Each row is where one point has got to under a steady rotation. How many ticks took it there?
The counts run from 0 to 291.
[ 94 125 110 152 148 109 138 115  83 145 130 138 105 120 136 141  95 155
 120 110 149 136 160 163 140 106  87 128 161 127 113  79 168 120 119 160
  90 120 167 155 149 119 110 137 170 229 145 141 121 128 115 141 127  91
  99 111 133 159 145  90 175]  84
[124 116 120 119 100  99 153 115 126 167 159 138 117 105 126 138 104 129
  93  85 130  99  99 131 169 103 111 134 165  93 112 113 133 124  75 133
  97 201 153 111 108  95 147 108 134 163 158 161 112 114 141 147 119 117
 115  96  98 158 159  86 163]  168
[123 104 148 122  72 137 132  91 121 170 136 107 116 123 103 139  83 105
  89  82 108 124 109 141 166 114  92 103 151 106 120 139 185 138  88 135
 122 162 164 134 140 138 149 128 147 148 128 190  99 125 103 140 128 125
 155  95 115 143 170 113 153]  56
[ 95  98 139  95 140 138 123 106 110 119 170 134 119 106 132 137  66 138
 111  97 117 117 112 177 132 111 138 104 135  53 114  84 141 103 115 130
  89 136 168 121 148 132 136  80 129 139 101 168 103 127 127 132 129  97
  90  94 131 148 132 101 127]  119
[ 99  85 162 136 114 148 145 106  93 135 132 154  84 117  91 128  98 108
 120 117  77  88  83 146 155  99 107 116 127 135  98 164 159 153  90 162
 104 156 152 149 110  85 141 116 138 148  81 162  97 138 136 148 120  96
  92 120 155 137 119 114 166]  145
[102  96 161 117 157 121 114  92 107 130 158 162  86 110 118 142  93 109
 118 120 135 104 112 184 130 119 122 135 126  74  89 102 139 120 123 139
  67 126 157 131 149  93 151  98 125 161  71 138  92 138 121 138 129  98
  77 133 154 132 137 124 164]  115
[100  86 122 138  95 136 116 114 117 168 149 153 118 130 141 148 107 120
 113  96 120 123 108 153 183  85  99  95 172 128  93 101 155 159 108 170
  98 138 152 127 105  77 112 112 139 216 153 144 124 134 141 116 126 101
  99  98 137 133 162 121 159]  179
[103 111 132 103 134 119 129 119 111 139 157 146 118  97 137 130  79 140
  99  65 102 126 120 144 152 128 118  97 141 117  96 102 166 114  85 165
 105 175 157 129 115 139 108 132 156 180 116 161  99 113 116 143  99 101
 109  68 114 151  91 104 153]  261
[129 112 118 114 118  81 164 117 124 158 149 148 106 104 141 145 109 137
 100  96 130 103 102 155 172  92 101 119 168 112 106 113 146 114  70 162
  96 187 157 123  99 103 140 138 138 178 149 160  98 115 120 140 113 112
 123  97  99 169 132 111 168]  167
[ 93 110 128 118 145 120 129 143 104 146 163 130 113 104 136 137  81 146
 109  92 137 123 123 161 160  95 135 107 161 105 109  87 172 121 102 178
  79 144 163 131 115 106 110 121 159 197 153 168 124 145 119 117 102  94
 117  70 133 173 109  91 149]  276
[ 78 106 127 152 116 149 110 135 117 143 112 134  77 150 138 177  75 127
 133 110 124 162 127 145 139  86 114 101 152 114 120  83 177 157 124 171
  96 112 129 129 126 112 134 141 159 203 122 138 129 147 106 139 116  99
 121 136 172 134 145 131 171]  193
[102 101 107 111 151 144 137 132 116 121 145 141  92 108 151 173  70 143
 114  93 101 132  91 139 141 108 149 131 125  61 135 101 125  98 105 149
  65 183 133 106 120 101 150 115 110 131  93 130 108 128 122 175  93  93
  98 121 143 148 110 126 160]  13
[ 94 101  94 155  97 148 153 129 120 149 147 144 147 133 129 169  99 142
 114 109 130 138 121 158 190 107  74 136 147 122 128 108 143 121 114 127
 147 179 154 134 150 111 125 163 136 200 123 138 112 110  86 168 120 101
 153 127  89 170 122 137 165]  76
[109  97 124 102 122 136 159 133 116 134 154 136 134 108 141 144  85 139
  95  84 119 121 102 137 168 135 121 135 138 124 111 101 155 104  86 155
 130 189 154 144 122 123 122 153 125 188 110 140 102 126  78 158 106 108
 150  73 111 169  84 110 180]  264
[ 99  99 115 116 127 159 162 105  97 136 140 150 123 103  86 164  96 130
  98  89  77 101 104 125 161 122 100 135 120 126  97 146 135 109  92 131
 110 201 164 123 113 102 150 143 126 151  76 148  88 108 103 176  95 100
 103 116 115 158  94 117 167]  250
[ 91  98 149 133 143 143 109 106 100 159 138 138  89 113 120 163  79 118
 115 109 136 131 150 154 106 120 106 145 144  87  99  79 146 123 136 134
  55 121 170 137 135 108 146  82 148 180 100 134 119 131 119 130 113  77
  83 137 147 136 156 105 159]  100
[ 99  83 140 153 107 162  83 113 119 166 127 139  99 131 133 164  81 119
 122 112 109 158 135 139 142  94 101  92 162 109 110  97 178 157 125 161
  86 127 142 127 121  94 126 109 139 187 121 150 116 141 126 126 127 106
 105 122 154 122 166 142 165]  194
[ 65 104 135 152 132 149 124  87  92 117 156 139  95 140 117 120  75 152
 127 133  95 119 115 160 136  94 113  87 130  88 124 119 136 133 129 139
 108 112 165 138 165 128 126  99 133 170  79 164 110 134 135 163 148  95
  58 125 135 137 145 110 151]  224
[ 78 116 104 149 114 149 122 115 102 159 148 133  94 148 107 121  87 128
 116 120 139 122 128 153 165  99  82 140 124 113 104  95 137 136 143 111
  92 124 150 126 145 102 126 106 146 220 140 142 129 133 139 147 140  86
  97 109 123 153 186 103 175]  82
[109  86 123  73 100 159 149 113 149 140 136 127 113 102 151 154  76 106
 105  87 129 121  98 147 147 140 125 174 138  58 130 101 142  98 104 135
  78 171 157 122 113  90 167 102 104 129  92 131 114 123 106 150 119 105
 126  93 129 134 152 129 166]  11
[106  89 139  96 112 139 113 114 115 155 168 132 139  94 123 137  87 132
  91  86 100 101 109 138 155 145 123 109 134 101 102 116 160 104 105 139
 119 187 167 117 125 133 111 120 140 175 115 161 108 123 121 134  99  98
 111  42  92 155 116 102 156]  262
[ 90  89 155 118 138 139 144  84 100 102 149 161 101 117 102 111 100 119
 131 128 115  75  89 175 156  97 119 120 130 111  91 134 136 144 101 160
  90 130 165 157 128  76 149  99 118 143  82 170  84 144 126 138 138  98
  70 126 165 139 125 106 145]  130
[ 93 104 155 105 108 164 115 100 126 121 148 110 103 133 129  93  83 113
 107 108 104 109  92 142 156  86 132  81 157 104 130 124 180 157  94 157
 106 120 163 128 134 102 129 102 138 138 108 196 114 152 138 129 153 111
 115  81 154 124 156 111 163]  37
[ 99  80 145 135  84 168 100 107 135 169 118 129  99 143 137 151  82  94
 113 109 126 145 123 150 155 110  97 117 160 103 111  95 190 150 128 142
  95 121 151 130 138  97 134 112 135 178 121 151 122 139 113 116 130 101
 129 121 136 114 187 144 149]  195
[ 91 105 109 117 139 135 155 112 131 108 164 146 121 107 152 153  84 142
 102  95 108 104  84 150 184  75 155 116 147  80 139 104 123 116  78 158
  98 161 147 113 128  72 160 133 100 125 104 162 106 144 126 165 121 113
 108 118 135 153 107 114 159]  28
[107 132  84 115 104 111 169 142 131 134 144 119 100 123 135 150  82 136
  92  96 134 124  99 152 183  89 114 142 147  99 133 106 143 112 102 157
 113 180 123 116 119 112 131 149 150 179 166 150 125 118 128 166 108 115
 146 100 100 177 134 107 182]  170
[111 122 143 100 157 104 144 128  92 131 138 151  66 107 116 115  90 118
 101  97 129  93 105 150 132 123 113 135 121 126  93 118 155 128  92 165
  82 157 158 136 128 134 127 133 171 192  99 156  96 135 116 160 110 111
  94  89 125 147 109  98 185]  257
[ 77 108  91 137 129 153 179  85  92 112 131 129 145 108 114 131  89 145
 115 113 101 119 116 158 157 109 109 159 142 122 146 133 149 101 100 127
 112 154 168 161 156 101 161 153 110 144  76 161  91 116  80 174 138 106
 119 140 128 144 111 105 156]  234
[ 83 108 149 122 122 146 118 109 117 123 151 123  87 129 130 118  88 132
 119 111  97 118  92 132 163  83 151  69 154 117 113 119 169 167  83 168
  96 130 159 129 133 113 140 118 140 152 118 191 118 154 150 141 147 117
  88 101 159 144 131  95 153]  36
[103  96 149  98 135 136 103 108 129 124 157 154  93 114 153 139  66 114
 120  94 100 114  88 157 156 114 135  71 143  96  97  94 158 152 100 165
  92 137 135 127 117 101 131 100 127 146  83 146 103 138 134 148 123 116
  79  90 163 120 127 124 154]  21
[ 70  91 142 128 124 161 132  87 103 128 154 119  98 137 123  99  77 121
 119 138 114 117 108 170 143 116 104 109 128  91 120 132 159 136 131 128
 122 108 172 148 179 147 139 102 135 179  83 176 109 130 121 154 162 101
  86  90 133 135 173 101 156]  225
[ 81 115 102 113 132 135 177 127 124  93 147 115  86 138 160 113  95 134
 118 148 125 107  81 144 161  76 153 133 133  86 159 129 144 117  96 165
 101 143 163 137 145  95 141 128 117 139 103 166 123 160 111 171 134  93
 110 109 117 170 106 127 189]  31
[102 103  99  84 127 142 160 126 129 112 129 127 107 100 161 168  72 130
 105  96 127 124  98 149 159 119 139 173 136  56 140  97 132  84 101 147
  75 172 133 128 118  96 162 131 109 138  91 130 106 131  91 175 109 110
 143 115 146 147 116 132 172]  12
[ 91  83 145 143  88 182 141 140 122 156 136 132  98 130 108 137  99 101
 117 131 132 110  95 138 168 101 115 151 132 102 103 117 152 145 111 140
  92 136 151 131 128  60 119 100 112 169 120 141 138 167 121 121 110  78
 152 114 136 157 144 132 189]  285
[ 98 106  82 134 102 140 133 109 136 136 126 130 121 114 152 198  72 117
 111  91 134 157 125 167 148  91 108 139 150  71 141  85 150 105 109 135
  73 139 154 124 137  91 152 148 121 165 131 150 113 117  83 151 122 112
 152 161 127 145 141 159 157]  200
[ 82 109 138 112 124 141 156 120 127  99 140  99  69 147 136  95  84 105
 114 137 129 110  77 146 161  83 155 132 134  98 136 133 171 150 106 158
 120 120 148 151 158 122 154 125 141 147 101 176 120 160 118 162 153 105
 125  94 157 149 139  95 188]  34
[ 82  89 143 126 151 144 124 137 117 116 148 145  53 131 157 145  80 140
 117 125 111 121  80 141 131 118 156 115 125  71 117 106 135 138 102 177
  85 161 131 128 128 126 140 102 128 150  67 130 106 149 128 170 118  86
  76 105 130 137 121 126 169]  17
[ 98  98 145 107 121 144 109 114 109 152 129 109 101 112 114 162  62 103
 117 105 145 134 139 164 124 131 114 166 140  67 109  78 154 120 132 119
  60 113 158 135 144 125 146  89 151 170 111 134 115 112 102 145 120  89
 113 112 154 127 183  93 163]  101
[ 87  88 121 125 136 178 106 110 109 115 151 164  84 121 112 179  76 121
 135 119  99 141  99 166 145 107 112 111 107  87  93  94 111 117 140 139
  90 139 143 128 139  87 137 119 108 160  62 130 108 126 108 164 118  92
  94 152 143 150 110 157 169]  111
